Rotation paths and how fast each direction turns (deg/step)
Each turn is a multiple of 5 degrees from 10 to 175, or 0.
Each row of a path follows its step; steps can be skipped.

step 2: [ 2.25  0.99  1.46  0.42 -1.45 -0.51  0.71 -0.77  1.72  0.02 -0.51 -2.31
  2.40 -2.89  1.85 -0.08  1.24  0.51  0.44 -2.41 -1.66  0.44 -1.65 -2.52
  0.54  0.51  0.73 -1.24  1.38  0.30  1.71  0.85  2.22  1.57  0.07  0.64
  0.09 -0.50  1.74  0.22 -1.54  1.64 -0.57 -0.13  1.17  0.66  0.69 -0.69
  1.44 -0.47  0.04  1.08  0.11  0.24]
step 5: [ 3.52  1.57  0.32 -1.91  0.81  0.52  2.60  0.68  1.96 -1.52 -2.04 -0.07
 -0.61 -1.18  0.98  0.20 -0.43  0.55  2.28  0.26  0.25 -1.61  0.37 -1.41
  1.23  1.68  1.13  0.11  1.62  1.71 -1.29  1.47  0.45  0.53  1.52  1.08
  0.28 -0.76 -0.41  0.74 -0.38 -0.10 -1.43 -2.12  0.58  0.33  0.53 -0.22
  1.04  0.11  1.05  2.81 -0.56 -0.45]
step 11: [ 2.45 -0.66  0.65  0.75  0.16 -1.50  2.20 -1.27  1.37  1.55 -0.97 -2.04
 -1.40 -2.65  0.55  0.17  0.19  0.67  2.53 -0.88  1.10 -1.46 -0.45 -1.44
  1.26 -0.79  0.93 -1.23  1.11  1.83  0.25  1.16  1.50  1.19 -0.81 -0.10
 -0.29 -1.86 -3.08 -0.37 -1.23 -0.03  0.14 -0.25  1.77  0.11 -0.27  0.72
  1.15  1.30 -0.76  2.30 -0.56  0.12]
step 13: [ 1.25 -0.78  2.87  0.72  0.42 -0.95  1.39 -1.73  0.12  2.00 -0.43 -0.05
  0.18 -0.39  1.70  0.31  2.07 -0.43  2.51 -1.89 -0.29 -0.87 -0.74 -1.11
  0.45  0.36  0.40 -0.77  0.18  0.46  3.63 -0.83  0.38  0.48  0.49  0.55
 -1.13 -0.73 -1.62 -1.19  1.00  0.56 -1.31  2.49  0.29  2.72  0.97 -2.13
  0.79  0.85 -1.03 -0.92  0.48 -1.08]
step 16: [ 4.21  0.45  0.93  0.62 -0.32  0.21  0.88 -0.81  1.40  0.61  0.83 -0.58
 -1.17 -1.36  0.24  2.95  0.79 -1.58  2.60  0.15 -1.43  0.14 -0.74  1.16
  0.59  0.14  2.30 -0.61  0.15  1.57 -0.50 -1.25 -0.23  1.22  1.03 -0.60
 -1.29 -2.29 -2.23 -1.03  1.19  0.06 -1.72 -1.06 -1.14 -0.94  0.77 -1.15
  1.29  0.19 -0.39  0.77  1.31  0.20]
step 17: [ 2.12 -0.34  0.32 -0.49  0.35 -3.17  0.45 -3.05  0.68  1.86  0.72 -1.08
 -2.44 -2.21  1.55 -0.89  0.45  0.03  2.18  0.16 -0.76 -1.02 -0.16 -0.50
 -0.11  0.65  0.90 -1.36 -0.15 -0.26  0.07 -0.51 -0.68  0.91 -0.16  1.12
 -0.21  0.92 -3.26 -0.32 -1.67 -1.30 -1.59 -1.69 -1.19  1.47 -0.05 -1.11
  0.00  0.00 -1.44 -0.28 -0.34  2.06]
step 20: [ 1.74 -0.81  1.96  0.05 -0.75 -0.49 -0.50 -0.43  0.26 -0.91  0.56 -1.74
  0.55 -1.27  1.13 -0.94  1.55  0.86  3.43 -0.07 -0.22  0.13 -3.54 -1.83
  0.40 -0.54  0.11  0.44 -1.07  1.66  2.64 -1.85 -0.43  0.55 -1.33 -0.59
 -1.55 -0.55 -1.59 -1.06 -0.84  0.14 -1.77 -0.26  0.59 -1.01  1.80 -0.86
  1.40  0.13  0.04  1.35 -1.37  1.17]
step 21: [ 1.26 -0.97  1.92 -1.55 -1.01 -0.26  0.14  0.34  0.98 -0.61  1.33 -0.66
 -0.08 -0.56 -0.26  1.45 -1.57 -0.34  2.08  1.51 -0.54  0.13 -0.45 -1.24
  0.45  2.78  1.91  1.20 -0.76  1.19 -0.12  0.20 -1.70  0.89  0.80 -0.04
 -0.96  0.40 -1.67  1.01 -2.40 -0.85 -2.92 -1.84 -0.63 -0.45  1.67 -2.29
 -0.92  0.96 -0.11  2.57  0.72  1.26]
[-0.19 -0.18  0.11 -0.14  0.09 -0.52  0.45  0.10 -0.54  0.25  0.70 -0.40
 -0.18  0.67 -0.48  0.34  0.10 -0.30 -0.01 -0.46  0.28 -0.25  0.02 -0.14
 -0.24  0.40  0.83  0.34  0.21 -0.28 -0.21 -0.22 -0.27  0.16 -0.20 -0.19
 -0.40  0.47  0.62  0.25 -0.14  0.07  0.19  0.15 -0.16  0.01  0.33  0.33
  0.24  0.72  0.87  0.03  0.42 -0.01]
120
[ 0.40 -0.03 -0.70 -0.02 -0.42 -0.04  0.03  0.06 -0.97  0.12 -0.32 -0.12
  0.05  0.79 -0.05 -0.49 -0.36 -0.12  0.19  0.12 -0.04 -0.21  0.58  0.00
 -0.62 -0.02 -0.16 -0.19  0.41 -0.13  0.16 -0.03 -0.34  0.05  0.10  0.22
  0.27  0.12 -0.41  0.83 -0.16  0.18 -0.55 -0.40 -0.08  0.44  0.04 -0.60
 -0.55 -0.38 -0.01 -0.09  0.28  0.47]
160
[-0.52 -0.68 -0.28 -0.51 -0.33  0.53  0.68  0.12  0.28  0.11 -0.22  0.16
 -0.02  0.42 -0.54 -0.17 -0.08  0.80  0.43  0.11  0.20 -0.32 -0.41 -0.37
  0.18  0.35 -0.59  0.45  0.03  0.22  0.46  0.19  0.21  0.06 -0.14  0.07
 -0.02  0.13 -0.36 -0.41 -0.37  0.04 -0.52  0.56  0.00  0.09  0.03  0.05
  0.19 -0.38  0.39  0.37  0.52 -0.47]
45
[ 0.23 -0.37 -0.05 -0.86 -0.46 -0.02 -0.14  0.00 -0.15  0.14 -0.32 -0.21
  0.42 -0.35 -0.25 -0.09  0.14  0.36 -0.62  0.09  0.06  0.09 -0.09 -0.52
  0.56  0.07 -0.22  0.00  0.09 -0.68 -0.30 -0.34  0.20 -0.32  0.74  0.37
 -0.03  0.19  0.61  0.18  0.59  0.19  0.13 -0.23  0.82 -0.63 -0.10  0.09
 -0.38 -0.15  0.40 -0.20  0.23  0.37]
10
[-0.34  0.21  0.27 -0.78  0.25 -0.61 -0.31 -0.16  0.53  0.02 -0.20  0.25
  0.02  0.32 -0.02  0.31 -0.29 -0.36 -0.02 -0.71  0.14 -0.19  0.46  0.22
 -0.16  0.39 -0.20 -0.04 -0.61 -0.45 -0.35  0.06 -0.74 -0.27  0.65  0.25
  0.38  0.22 -0.19 -0.65 -0.74 -0.31 -0.09  0.11 -0.15  0.15  0.06  0.08
 -0.17 -0.63  0.09  0.11 -0.18  0.30]
160
[-0.22 -0.20  0.39 -0.12  0.32  0.08  0.07 -0.71 -0.48  0.34  0.10 -0.11
 -0.32  0.18 -0.30  0.61 -0.60  0.21 -0.18 -0.31  0.33  0.12  0.58 -0.28
  0.12 -0.74  0.28 -0.40 -0.05  0.34  0.10 -0.17  0.09 -0.08  0.33 -0.38
  0.19 -0.36 -0.71  0.30  0.56 -0.24  0.39  0.73  0.57  0.28 -0.64 -0.01
 -0.03 -0.24  0.08  0.04  0.14 -0.36]
20
[ 0.04 -0.38 -0.59 -0.37 -0.59 -0.11  0.22 -0.34  0.30 -0.16 -0.02 -0.08
 -0.35 -0.19  0.33  0.18 -0.33  0.54  0.16  0.13 -0.16 -0.61 -0.13  0.85
  0.37 -0.05  0.07 -0.47  0.17  0.11 -1.11 -0.06 -0.05 -0.17  0.16 -0.28
 -0.24 -0.59 -0.15  0.28  0.12 -0.19  0.29 -0.18 -0.73  0.26  0.14  0.60
 -0.16  0.24 -0.06  0.27  0.44  0.21]
60

step 2: [-0.80  0.55 -0.62  0.64 -0.31 -1.76  0.59  2.43 -2.22 -1.32  0.24  1.91
  0.56  0.74  0.26 -2.11  3.01  2.61 -1.14  1.23 -0.26 -1.69  0.75 -1.04
 -1.40  1.71 -0.42 -1.51  0.71  1.79 -3.13 -2.34  0.14 -0.57  0.28  1.36
  0.14  1.03  0.62  1.39  1.18  2.44 -0.37  1.05  0.37  1.13  0.09 -0.73
  0.70  1.71  1.19 -0.14  0.20 -1.13]
step 4: [-0.14  0.64  0.00  1.67  0.22 -0.57  0.16 -0.75  1.53  0.40 -0.32  0.78
  0.96 -1.12  1.08  0.80 -1.22  2.81 -0.26  1.05  0.90 -0.63 -1.86 -1.77
 -1.30 -1.52  0.52  0.28  0.54 -0.42 -1.18 -0.11 -0.87  0.46 -0.66 -3.64
  2.40 -0.45  1.74  0.12  1.47 -1.20  0.16  0.26 -1.48  0.92  1.07  2.20
 -0.99 -4.64  0.91  0.02 -0.95  1.57]
step 5: [-1.61 -0.73 -2.26 -1.26  2.52  1.17 -1.07  0.16  0.03 -2.52 -0.64  0.53
 -0.07  1.11  0.36  2.26  0.34 -2.92  0.29  0.25  0.20  0.21 -0.63 -2.79
 -0.58 -0.43  0.37  2.49 -0.02  0.18 -0.67 -2.07  0.89 -1.31 -1.85 -0.08
  0.59  0.30  2.10  0.89  1.46 -0.85  1.14  1.10 -1.89  0.42 -0.40 -2.01
  0.05  0.84  0.41 -2.48 -0.07  2.53]
step 10: [ 0.57  0.54 -0.87 -0.03  1.96 -1.58 -1.96 -2.10 -0.24 -1.42 -0.46  0.46
  2.88  3.25  1.39  1.15 -1.28 -0.20 -1.01  0.46 -0.71  2.85  0.38  1.22
 -0.93 -1.67  2.04 -1.31  0.07  0.20  0.75  0.29  1.08 -1.75 -1.27  2.05
 -0.33  1.12  0.68  1.95  1.42  1.25  0.96 -0.97 -1.71  0.97 -0.34 -2.16
  0.90  0.70 -0.51 -0.49  0.76 -1.80]
step 13: [-0.99  0.14 -1.76 -3.60  0.34 -0.55 -0.78  0.30 -0.03  1.31 -0.42 -0.87
  0.71 -0.39 -0.11 -2.59  0.60  0.23 -0.41 -2.71 -1.33 -1.34 -0.77  0.83
 -0.48  3.03  2.23  1.16 -1.61 -1.01  0.55 -1.00 -1.11 -0.13 -2.85 -1.07
 -1.45  1.32 -1.07  1.23  0.35  0.70  3.49  1.34  0.69  0.83  1.08 -0.38
 -0.28 -0.24 -1.48  0.40  1.00 -0.40]
step 17: [-2.44  0.44 -0.21 -0.16  0.11 -0.35 -1.23  2.45 -2.03  0.19  0.44  2.57
 -2.46  1.23  0.88  1.93 -0.16  0.47  0.68  0.27  0.75 -1.47 -1.16  1.26
 -1.30  2.18 -0.44 -0.51  0.27 -1.96 -0.74 -0.42 -1.31  0.44 -0.18 -0.42
 -0.55  0.95 -1.11 -0.73  2.17  1.39  0.79  1.58 -0.53  1.53 -3.93  1.65
 -1.47 -0.12  1.04  2.02 -0.93  0.48]
step 19: [ 3.39  2.13  0.41 -0.50 -1.78  0.64  1.52 -0.47 -1.18 -0.49  0.46 -1.63
  1.41  0.09 -1.33  0.51  0.76  0.43  1.72  0.21 -0.58 -0.41 -0.60 -1.66
 -0.91  0.56 -0.05  0.80  0.11  2.08 -2.54  1.32 -0.37 -2.01  1.40 -0.92
 -0.24 -0.27  2.75  0.81  0.92 -0.98  0.18  0.32  1.17  0.98 -0.34  0.48
 -2.98 -1.13  3.59 -1.49 -0.07  1.03]
step 20: [-1.54  0.44 -1.04  1.88  0.78  0.60  0.75 -0.32 -1.32  0.82  0.43  1.50
  0.59 -1.03  1.05  0.59  1.65  0.40  1.90  2.96  1.44 -1.33 -0.96 -3.52
  1.49  0.69  0.87 -0.27 -1.37  2.26  2.55 -1.15  0.24 -0.35 -0.69  0.55
  0.66 -0.34  0.27  0.27 -1.30  1.75  1.59 -1.94 -1.91 -0.42 -0.05 -1.41
  0.13 -1.15  2.61 -0.96 -2.38  0.73]
[-0.24  0.09 -0.35  0.59  0.48  0.32  0.50  0.28  0.05  0.21 -0.01 -0.70
 -0.15  0.02 -0.07 -0.13  0.00  0.11  0.44  0.16  0.08  0.18 -0.40 -0.57
  0.40  0.36  0.31  0.61 -0.30 -0.28 -0.19  0.07 -0.35  0.40  0.62 -0.53
 -0.55  0.30  0.04 -0.01  0.16 -0.47 -0.09 -0.04 -0.35 -0.36 -0.06  0.08
  0.49 -0.48  0.12 -1.06 -0.01 -0.09]
95
[ 0.18 -0.33  0.10 -0.07  0.23 -0.44 -0.23  0.94  0.12 -0.29  0.10 -0.19
  0.28  0.37  0.52 -0.42  0.31  0.58 -0.25  0.47  0.10  0.04 -0.34 -0.18
 -0.10 -0.75 -0.06  0.07  0.67  0.04 -0.04 -0.57  0.04  0.10 -0.13  0.00
 -0.30 -0.62  0.14  0.07  0.06 -0.88  0.39 -0.04 -0.11  0.07  0.10  0.17
 -0.11  0.28 -0.92 -0.17  0.20  0.29]
10
[-0.11  0.45  0.04  0.11  0.03 -0.28 -0.47  0.42 -0.10 -0.45 -0.29  0.27
 -0.71 -0.08  0.40 -0.46  0.10 -0.26 -0.04 -0.17  1.09  0.63 -0.11  0.07
 -0.05  0.19  0.11  0.07 -0.64 -0.30 -0.42  0.11 -0.35 -0.16  0.30  0.67
 -0.15 -0.20 -0.35 -0.45 -0.02  0.11 -0.45 -0.25  0.18  0.34 -0.02 -0.12
  0.56  0.17 -0.01  0.22  0.49  0.65]
70
[ 0.24  0.35  0.22 -0.14 -0.25  0.25 -0.26  0.51  0.18 -0.32  0.23 -0.30
  0.11  0.24 -0.28  0.18  0.26 -0.21 -0.46  0.27  0.61  0.49 -0.30  0.15
 -0.20  0.32  0.07 -0.12 -0.27  0.07  0.10 -0.04 -0.45 -0.35  0.21 -0.60
  0.71  0.14 -0.55  0.01  0.21  0.42  0.18  0.88  0.38 -0.52 -0.05 -0.06
 -0.86  0.08 -0.45 -0.57 -0.23 -0.31]
175
[-0.42  0.33  0.10 -0.30  0.51  0.23  0.30 -0.41  0.26  0.00  0.44  0.16
 -0.57 -0.17  0.53  0.18 -0.10  0.09 -0.60 -0.29 -0.17 -0.20 -0.27 -0.44
 -0.14 -0.20  0.40  0.26  0.30 -1.18 -0.26  0.67 -0.23  0.00 -0.33 -0.28
 -0.01  0.06  0.56 -0.17 -0.17  0.24  0.32  0.38  0.36  0.31 -0.29 -0.39
 -0.05  0.42 -0.55  0.02 -0.29  0.14]
85
[-0.08  0.01 -0.28 -0.89 -0.14  0.66  0.27 -0.31 -0.38  0.22 -0.11  0.05
  0.02 -0.42 -0.14 -0.20  0.44  0.07  0.24 -0.49  0.47 -0.16 -0.61  0.10
 -0.24 -0.15 -0.48 -0.76  0.13  0.35  0.04  0.50 -0.25 -0.31 -0.31 -0.09
 -0.41 -0.02 -0.39  0.16 -0.47 -0.43  0.34 -0.34 -0.24 -0.20 -0.04 -0.29
 -0.21  0.12  0.08 -0.76  0.12  0.73]
55
[-0.33 -0.22 -0.08 -0.16 -0.04 -0.20  0.41  0.10  0.46  0.10  0.31 -0.08
  0.83  0.29  0.38  0.15  0.68  0.60  0.44 -0.04  0.18  0.19 -0.20  0.13
 -0.12 -0.32 -0.52 -0.03 -0.19 -0.05 -0.01  0.71 -0.06 -0.03  0.70  0.53
  0.27  0.69  0.25  0.12  0.19  0.34 -0.21  0.07 -0.19  0.15 -1.02  0.20
 -0.03  0.19 -0.05  0.25  0.55 -0.27]
45
